First come named moves, each a turn or a mirror, each shown by rows before and after it. For each pair of rows after them, which moves, in which order, take the first row to the second? The first pair is done for you.
z939:
[-0.94  1.07 -2.13  3.24  0.77  1.79 -2.08 -0.07 -2.17 -2.06  2.15  2.21
 -3.31 -2.64  1.78] -> [ 2.45  2.68 -1.49  2.35  3.24  1.37 -2.39 -1.34  1.56  0.32 -1.29  1.51
 -3.68  0.45  0.59]
[ 0.73  1.32  0.05  0.06  1.60  1.12  0.35 -0.36 -2.66 -0.54 -0.32 -0.95
 -0.35 -0.14  0.99] -> [ 0.95  1.27  0.10 -0.06  1.71  1.00  0.35 -0.46 -2.34 -0.37 -0.45 -0.96
 -0.43  0.16  0.77]
[-0.02  0.96 -0.32  2.52 -0.49 -0.30 -0.50  0.82 -0.96 -0.05  0.18  0.63
 -0.86 -1.10 -0.27] -> [ 1.00  1.60  0.06  2.12  0.25 -0.21 -0.62  0.45  0.07  0.43 -0.82  0.37
 -1.06 -0.08 -0.62]
[-1.85 -0.59 -1.32  2.50 -1.53  0.62 -0.19  0.30 -0.68 -1.84  1.14  1.40
 -1.50 -0.67  0.24] -> [ 0.96  0.85 -0.65  1.76  0.58  0.37 -0.65 -0.90  2.42  0.18 -1.74  0.88
 -1.78  1.81 -0.90]
z366:
[-1.05 -0.49 -0.07 -2.11 -0.29  1.41  0.10  0.52 -1.60 -0.74 -0.14 -0.29
  2.07 -1.15  0.30] -> [ 0.15  0.02 -1.10 -0.48 -1.00  0.77 -0.49 -1.09  1.43 -1.85 -1.86  0.25
  0.60  0.30 -1.41]
[ 0.43 -0.16 -2.24  1.47 -0.80 -0.66  0.21  0.35  0.66 -0.18 -0.66  0.11
  1.20  0.92  0.57] -> [ 1.04  0.51 -1.64  1.29  0.56 -0.15  0.25  0.81 -0.40  0.89 -0.67  0.13
  1.27  1.26  1.29]
[ 1.30  0.74  0.58  1.67  0.74  0.14  0.24 -0.12 -0.35  1.11  0.87  0.18
 -0.38  0.91  2.01] -> [-0.44 -0.75 -0.07  0.62 -1.38 -0.22  0.40  0.35 -0.66 -0.09  2.00 -0.20
  0.59 -0.71  2.00]
[-1.40 -0.82 -0.19 -1.26 -1.93  0.21  0.20  1.76 -2.28 -1.41  1.98  0.54
  0.29 -1.81  1.24] -> [ 0.81  0.40 -1.42  1.33 -1.89 -0.32 -0.90 -0.88  1.78 -2.56 -1.00  1.25
 -2.06  0.78 -1.16]
z446:
[-0.18  0.11  0.34 -0.15  0.24  0.76  0.50  0.34 -2.03  0.25  1.17  0.22
  0.02 -1.15  0.75] -> [ 0.04 -0.23  0.63 -1.70  0.40  0.13  0.64  0.35 -0.84  0.92  0.57 -0.43
  0.98 -0.84  0.40]
[-1.35 -1.39  1.29 -3.96  0.16 -0.23  0.64  1.69 -0.84  1.45  1.25 -1.27
  2.64 -1.68  1.25] -> [-1.18 -2.01  0.20 -3.90 -1.58 -1.26  0.21  0.06  2.65 -0.12 -0.25 -1.26
  2.41 -0.96 -0.75]
[-1.87 -2.60  0.13 -1.11 -0.12 -0.16  0.24  0.38 -1.06 -0.91  0.79 -0.32
 -0.66 -0.72  1.10] -> [-1.87 -2.73  0.18 -1.75 -0.21 -0.36  0.51  0.39 -0.48 -0.71  0.53 -0.51
 -0.50 -0.67  0.91]
Pairs:
Between the rows of a pair lie 2 to 3 moves.
[-0.20 -0.52  0.07  1.99 -0.25  0.66 -0.55 -1.54  0.93 -2.33 -0.50  0.28
 -0.77  1.31 -2.42] -> [-0.21  0.32  1.68  1.17  2.24  1.78 -0.03  0.19 -2.83  0.06  0.79  0.06
 -0.15  0.92 -0.10]	z366 z939
[-0.13 -0.22 -0.25 -2.44  0.39  1.56  1.65 -1.41 -0.69 -0.47  0.61 -1.42
  0.62  0.17  0.48] -> [-0.38 -0.08 -1.22 -0.34 -0.78  1.76  1.26 -2.13 -0.45 -2.25  0.88 -0.54
 -0.68  0.08 -0.03]	z446 z446 z446
[-0.37 -0.66  0.09 -0.76 -1.04 -0.78 -0.34 -1.14  2.56 -0.20 -1.24 -0.74
  0.80  0.35 -1.30] -> [-1.37 -1.05  0.88 -2.15 -0.34 -0.18  0.47  0.34  0.02  0.88  0.18 -1.09
  2.17 -0.90  0.27]	z366 z366
[-0.67  0.40  0.53 -6.08  0.19 -1.49 -0.49 -0.96  5.74  0.37 -0.72 -0.27
  1.15  0.52 -1.84] -> [-4.29  0.06 -1.35 -0.18 -3.14 -0.14 -0.82 -0.21  0.37 -4.55  3.73  2.31
 -1.45 -2.79 -0.50]	z939 z366 z939
[-3.06 -1.85 -0.08 -1.31 -3.18  0.12  1.27  1.00 -1.46 -1.92  2.04  0.48
  2.57 -3.46  1.62] -> [-1.36 -1.12  1.91 -4.31 -0.25  0.15  1.60  1.50 -0.99  1.46  0.60 -0.75
  4.10 -2.24  2.24]	z939 z366 z939
[ 0.31  2.12 -0.32  1.28  1.07  0.51 -0.55 -0.33 -0.56  0.58 -0.19 -0.64
 -0.14  1.37 -0.65] -> [-1.05  1.46 -0.36  1.09  0.28  0.68 -0.19  0.40 -2.07 -0.07  1.28 -0.54
  0.44 -0.04  0.03]	z446 z939
[ 0.42 -1.05 -0.15 -2.24  0.60  0.28  0.39 -0.58  1.76  0.46 -1.46 -0.08
  0.05  1.12 -0.55] -> [-1.07 -1.84 -0.03 -2.38  0.09  0.75  0.78  0.52 -0.88  0.17  0.44  0.02
  0.82 -0.54  0.78]	z366 z939
[-2.20 -1.41  0.61 -1.07 -3.14  0.01 -0.59 -0.08 -2.24 -1.20  1.28 -0.10
  0.83 -2.26  0.89] -> [-1.07  0.38  0.65  2.07 -1.65  1.05 -1.13 -0.41 -3.67 -1.28  1.08  1.06
 -1.49 -1.17  1.28]	z366 z939 z446
[ 1.79  0.68  0.15 -2.18  1.58 -0.74  0.54 -0.45  1.98  2.16 -1.76 -1.29
 -0.02  1.65 -0.82] -> [ 1.22  1.34 -1.44  2.56 -0.12 -0.01 -0.17 -1.32  0.93 -0.92 -0.89  0.55
 -3.01  1.24 -1.06]	z446 z446
[-1.39 -0.29 -0.37  1.11  0.30 -0.44  0.55  0.09 -2.47 -0.67  0.49  0.78
  0.26 -0.65  1.40] -> [-1.32 -0.23 -1.04  2.05 -0.28 -0.75  0.09 -0.76 -1.17 -1.58 -0.23  1.16
 -0.58 -0.27  0.35]	z366 z446 z366
[ 1.94  0.97  1.41  2.67  0.17  2.39  0.14  0.47 -2.83  1.19  0.31 -0.07
 -2.82  2.89  2.04] -> [-1.22 -2.70 -0.62  0.65 -5.30  0.39  0.51  0.00 -0.11 -2.46  1.44 -0.57
 -0.85  0.30  0.31]	z446 z939 z366
[ 1.34  0.70 -0.87  2.02 -0.94 -0.52 -0.63 -1.68  2.99 -0.90 -2.02  0.60
 -1.04  1.65 -2.01] -> [ 0.74  1.94  0.57  3.03  1.62  1.47 -0.25  0.55 -3.00  0.90  0.64  1.30
 -1.16  0.50  1.16]	z446 z446
[-0.59 -0.62 -0.54 -1.23 -1.16 -0.41 -0.17 -0.37  1.87 -0.68 -0.96 -0.95
  0.84 -0.48 -1.01] -> [-0.77  0.95  0.07  1.48  0.22  1.11 -0.35  0.44 -1.94 -0.49  0.65  0.33
 -0.76 -0.86  0.86]	z446 z366 z939
[-0.12  1.77  0.89  1.85  0.98  0.29  0.40 -0.57 -0.40  0.37 -0.13  0.58
 -1.76  0.36  0.75] -> [ 0.54  1.53  1.20 -0.12  1.51 -0.23  0.51 -0.53  1.07  1.39 -1.08 -0.23
 -0.66  0.95  0.43]	z366 z939
[-1.10 -1.87  0.59 -3.49 -1.14 -0.91  0.74  1.22  0.13  0.57  1.40 -0.89
  2.95 -1.91  0.90] -> [ 1.01 -1.05  0.41 -3.40 -0.36 -1.52  0.26 -0.27  3.35  1.14 -1.10 -1.07
  2.20  0.21 -0.62]	z939 z366
[ 0.79  0.25  0.38  0.15 -0.46 -2.40 -2.10 -1.94  1.58  1.09  0.00 -0.72
 -1.76  1.34 -1.04] -> [ 1.17  0.71  0.90 -0.45  0.71 -2.05 -2.00 -1.56  0.96  2.12  0.07 -0.86
 -1.47  1.56 -0.48]	z939 z446 z939
[-0.15  0.02 -0.38  2.80 -1.20  0.00 -0.15 -1.07 -0.61 -2.16  0.32  1.47
 -0.05 -1.41  0.32] -> [-0.30 -0.17 -0.64  2.65 -1.57 -0.04 -0.07 -1.09 -0.26 -2.21  0.20  1.46
  0.08 -1.52  0.13]	z446 z366
[ 1.66  1.59 -0.88  0.86  1.04 -0.03 -0.76 -0.10  0.05 -0.12 -0.79  0.96
 -0.51  1.20 -0.17] -> [ 0.08  0.84 -0.94  1.06  0.28  0.34 -0.56  0.88 -1.94 -0.66  0.99  1.07
 -0.28 -0.24  0.62]	z446 z939
[-1.26 -0.07 -1.89  3.14  1.27  1.02  1.51  0.99 -2.53 -2.08  0.29  2.27
 -1.59 -0.87  1.11] -> [-0.69  0.29 -1.96  3.56  1.53  0.93  1.33  0.65 -1.97 -2.01 -0.34  2.37
 -2.03 -0.47  0.85]	z366 z366
[-0.85 -0.40 -0.94  2.65 -0.98  0.50  1.71  1.60 -0.34 -1.30  1.40  2.03
  0.27  0.09 -1.11] -> [-0.59 -1.16 -1.07  0.63 -1.49 -0.39  1.87  1.08  2.19 -1.04  0.15  1.15
  1.42  0.50 -2.14]	z446 z446 z366
[ 0.02  1.01  0.43 -0.68 -1.94 -0.16  0.39 -0.19  1.24  0.51 -0.26  0.28
  1.25 -0.76 -1.74] -> [-0.46  1.03  0.09  0.50 -2.27  0.04  0.16 -0.15  0.45 -0.23  0.27  0.72
  0.73 -1.25 -1.51]	z939 z446
[-0.45 -2.48  0.21 -2.43 -0.83 -0.27  2.05  1.53  0.54  0.98  0.97 -0.29
  1.57 -1.78 -0.55] -> [ 1.56 -1.19  0.74 -2.46  1.04 -0.24  1.68  0.79  2.06  2.45 -0.86 -0.45
  0.96  0.14 -1.07]	z939 z366 z366
[ 1.03  1.26 -2.86  2.99 -2.48 -0.03 -2.58 -1.42  2.60 -1.30 -0.41  0.58
 -0.66  2.97 -1.20] -> [ 2.60  3.07 -1.00  2.60  1.08  0.93 -2.47 -0.46  0.64  1.76 -0.65  0.37
 -0.82  4.01  0.33]	z939 z446 z939
[ 0.97  0.67 -0.11 -0.11 -0.32 -0.42 -0.34 -0.05  3.04 -0.26 -1.89 -0.22
 -0.61  1.65 -0.21] -> [ 0.66  0.15  0.62 -2.16  0.41 -0.46  0.01  0.88  2.31  1.07 -1.36 -0.77
  0.91  1.11  0.57]	z366 z446
[-0.89  1.00 -1.15 -0.12  2.69  1.40  1.79  0.73 -0.61  1.48  1.02  0.93
 -0.34 -0.86  2.49] -> [-0.43  0.24 -1.16 -2.40  2.05  0.22  1.87  0.12  2.48  1.86 -0.46  0.04
  0.95 -0.40  1.21]	z446 z446 z366
[ 1.67  0.39  0.05  1.05  1.12  0.53 -0.41 -1.11  1.59  0.19 -1.67 -0.06
 -1.74  1.48 -1.19] -> [-0.57 -1.05 -1.08  1.62 -1.78  0.33 -0.15 -0.78  0.76 -2.17  0.15  0.33
 -1.37 -0.60 -1.30]	z939 z446 z366
[ 0.18  1.19  2.27 -0.83  1.70 -0.15  0.90  1.54 -3.64  1.14  1.25 -0.75
  1.08 -0.70  2.38] -> [ 2.03  0.98  0.56 -0.56 -0.35 -2.06  0.09 -1.59  3.49 -0.65 -2.40 -0.95
  0.29  1.71 -1.40]	z939 z446 z446
[-1.02 -1.76  0.24  0.46 -0.46  0.25  0.97  0.87 -2.49  0.71  1.79  0.05
  0.70 -1.34  1.07] -> [-0.69 -2.55 -1.01  0.71 -2.37 -1.11  0.66 -0.88  1.31 -0.96  0.17 -0.06
  0.31 -0.64 -1.25]	z446 z366 z939
[ 2.32 -1.21  0.94  0.06  0.45 -2.05 -0.31 -0.33  1.67  1.44 -1.06 -1.41
 -0.71  0.46 -0.04] -> [ 1.19 -1.88 -0.06  1.25 -1.52 -2.18 -0.37 -0.62  1.74 -0.58 -0.38 -0.88
 -1.26 -0.31 -0.59]	z366 z446 z446
[ 1.25  0.72 -2.05 -1.17 -0.27 -0.82  1.15  0.02 -0.37  0.29  1.73 -0.11
  1.71 -0.54 -0.96] -> [ 2.23  1.55 -2.05 -0.26  0.44 -0.62  0.83 -0.43  0.40  0.49  0.95  0.23
  0.81  0.42 -1.36]	z446 z366
[ 0.63 -1.49 -1.16  0.37 -1.48 -0.25  0.69 -0.73  2.25 -1.64  0.74 -0.80
 -0.12 -1.83  0.75] -> [ 0.87 -0.18  0.01  1.00  0.91  1.15  0.67  0.51 -1.07  0.03  1.76 -0.29
 -0.84 -1.86  2.71]	z446 z366 z366
[-1.56 -1.74 -1.20 -0.53 -2.23  0.14  0.36  0.11 -0.37 -1.24  1.38 -0.20
  0.63 -0.74  0.61] -> [-1.42 -1.71 -0.73 -1.50 -1.69  0.22  0.69  0.52 -0.31 -0.46  1.39 -0.65
  1.18 -0.72  0.71]	z446 z446 z446
[-0.66 -0.50 -0.71  2.51 -1.68  0.93 -0.06 -0.66 -0.15 -1.22  1.22  1.08
 -1.88 -0.54 -0.07] -> [-0.95 -0.71 -0.84  2.22 -1.99  0.72 -0.01 -0.59 -0.03 -1.34  1.38  1.09
 -1.48 -0.84 -0.09]	z446 z366
[-2.28  2.45  0.97  0.09  0.22 -1.07  0.49  0.35 -1.45  2.14  0.38  0.64
 -1.35  0.52  3.49] -> [-3.34  0.64  0.27 -2.43 -1.93 -2.25  0.92  0.13  0.81  1.51 -0.06 -0.33
  0.43 -0.21  2.29]	z939 z446 z366
[ 2.25  2.15 -0.36 -1.41  2.49 -0.51  0.20 -2.10  2.37  1.65 -1.27  0.03
 -1.13  2.54 -1.49] -> [-0.77  1.52 -1.67  2.70  0.14  0.78  0.10 -0.99 -2.45 -1.66  2.74  1.88
 -2.75 -0.35  0.03]	z446 z446 z939
[ 0.87  2.81  0.58 -1.66  2.52  1.36 -0.25  0.11 -0.57  1.37  0.10  0.42
 -0.05  0.36  1.51] -> [ 0.47  1.52 -0.22 -3.37  0.50 -0.06 -0.06 -0.84  2.66  0.42 -1.05 -0.38
  0.98  0.40 -0.22]	z366 z939
[ 0.64  0.71  0.19  0.66  1.01  0.44  0.12 -0.04 -1.50  0.55  0.49 -0.35
 -0.69 -0.22  1.08] -> [ 0.61  0.76 -0.39  1.56  0.57  0.45 -0.01 -0.49 -1.23 -0.21  0.45 -0.02
 -1.27 -0.01  0.59]	z366 z366 z446
[ 0.49  1.22 -0.97  0.19  0.41 -0.21  0.33 -0.47  2.44 -0.43 -1.54  1.19
 -2.29  2.63 -2.02] -> [-2.79 -1.16 -1.37 -1.18 -2.23 -0.19  1.17  1.17 -0.41 -2.00  1.70  1.01
 -0.39 -0.65 -0.97]	z366 z366 z446
[ 1.15 -0.44  1.49 -2.71  1.34 -0.73  0.26  0.01  1.85  2.08 -0.19 -0.53
  1.64 -0.16 -0.42] -> [ 1.37 -0.51  0.84 -2.21  0.50 -1.15  0.11 -0.54  3.06  1.34 -0.78 -0.45
  1.22  0.15 -1.20]	z366 z366
[ 0.13  0.24  0.71 -1.03  1.03  0.42  0.37  1.03 -0.88  1.61 -0.14 -0.38
  0.17  0.10  0.46] -> [ 0.69  0.35 -0.14  0.13  0.25 -0.13 -0.12 -0.30  1.50  0.49 -1.20  0.02
 -0.95  0.93 -1.00]	z366 z366
[-0.37 -0.78  0.66 -2.91 -0.55 -1.53  2.65  4.23 -1.62  1.33 -0.50  0.27
  1.29 -2.26 -0.01] -> [ 1.40  0.42  1.19 -3.12  1.27 -1.57  2.13  3.58 -0.29  2.72 -2.21  0.07
  0.79 -0.55 -0.45]	z446 z366 z366
[ 1.09 -0.11 -0.82  1.65 -1.75 -0.43 -1.18 -2.19  3.40 -1.95 -1.58 -0.13
 -1.05  1.28 -1.57] -> [-1.54 -1.13  1.20 -0.79 -0.72  1.00 -0.04  1.35 -3.28 -0.14  2.46 -0.60
  1.49 -1.88  2.15]	z366 z446 z939
[ 0.26  2.31  1.64  3.14  2.55  0.39 -1.37 -0.59 -1.71  1.18 -0.25 -0.10
 -2.77  2.90 -0.53] -> [-2.28  0.79  1.89  1.71  1.36  0.73 -0.59  1.29 -4.68  0.58  2.41 -0.29
 -1.00  0.38  0.96]	z446 z939
[ 1.83  2.30  0.95  0.06  2.87 -0.80 -0.51 -0.03  0.34  0.06 -0.54  0.50
 -0.82  2.37 -0.87] -> [-0.35 -0.32  1.04 -3.72  0.65 -1.86  0.38  0.87  0.68 -0.19  0.66 -0.70
  2.22  0.42 -0.93]	z366 z446 z939
[-1.98 -0.68  0.66 -1.37 -0.78  0.28  0.70  1.75 -2.78 -0.26  1.85 -0.55
  1.02 -1.61  1.43] -> [-1.42 -1.56 -0.01 -2.83 -2.21 -1.21  0.45  0.42  1.46 -0.91 -0.12 -1.34
  1.72 -0.80 -0.70]	z446 z446
[-1.60 -0.78  0.48 -0.48  0.59  1.53  0.16  0.48 -0.24 -1.40  3.46 -0.92
 -1.92 -2.78  0.14] -> [-1.10 -1.33  0.84 -3.04  0.79  0.77  0.52  0.56  1.53 -0.48  2.43 -1.94
 -0.42 -2.40 -0.45]	z446 z446
[ 0.18 -0.38  1.33 -3.17  1.16  0.23  0.62  1.11  0.48  2.03 -0.46 -1.82
  2.61 -0.44 -0.17] -> [-0.57 -0.65 -1.47  1.61 -2.50 -0.15 -0.28 -1.12  2.33 -2.40 -0.26  0.02
 -0.38 -0.64 -2.23]	z446 z446 z939
[-0.23  1.36 -0.27  0.01 -0.19 -0.49 -1.07 -1.22  2.17  0.11  0.49  0.62
  3.11 -0.13 -1.84] -> [-0.87  0.86 -0.27 -0.31 -0.55 -0.39 -0.99 -0.82  1.76 -0.03  1.00  0.58
  3.46 -0.69 -1.68]	z366 z366 z446
[ 0.52 -0.83  1.10 -3.01  2.56  0.01 -0.48  0.10  0.86  1.05  0.34 -1.57
  1.80  0.92  1.87] -> [-1.93 -2.51 -0.55 -1.60 -1.16 -0.60 -0.55 -0.20  0.89 -2.22  1.90 -0.87
  1.49 -1.01  1.13]	z446 z939
[ 2.01  0.91  1.44  0.10 -0.60  0.07 -0.58  0.51 -2.52  0.83  0.86  1.48
 -0.06 -0.50  2.93] -> [ 0.69 -0.94  0.89 -2.12 -3.00 -1.24 -0.27  0.33 -0.60 -0.32  0.88  0.66
  1.65 -1.45  1.88]	z446 z446 z939
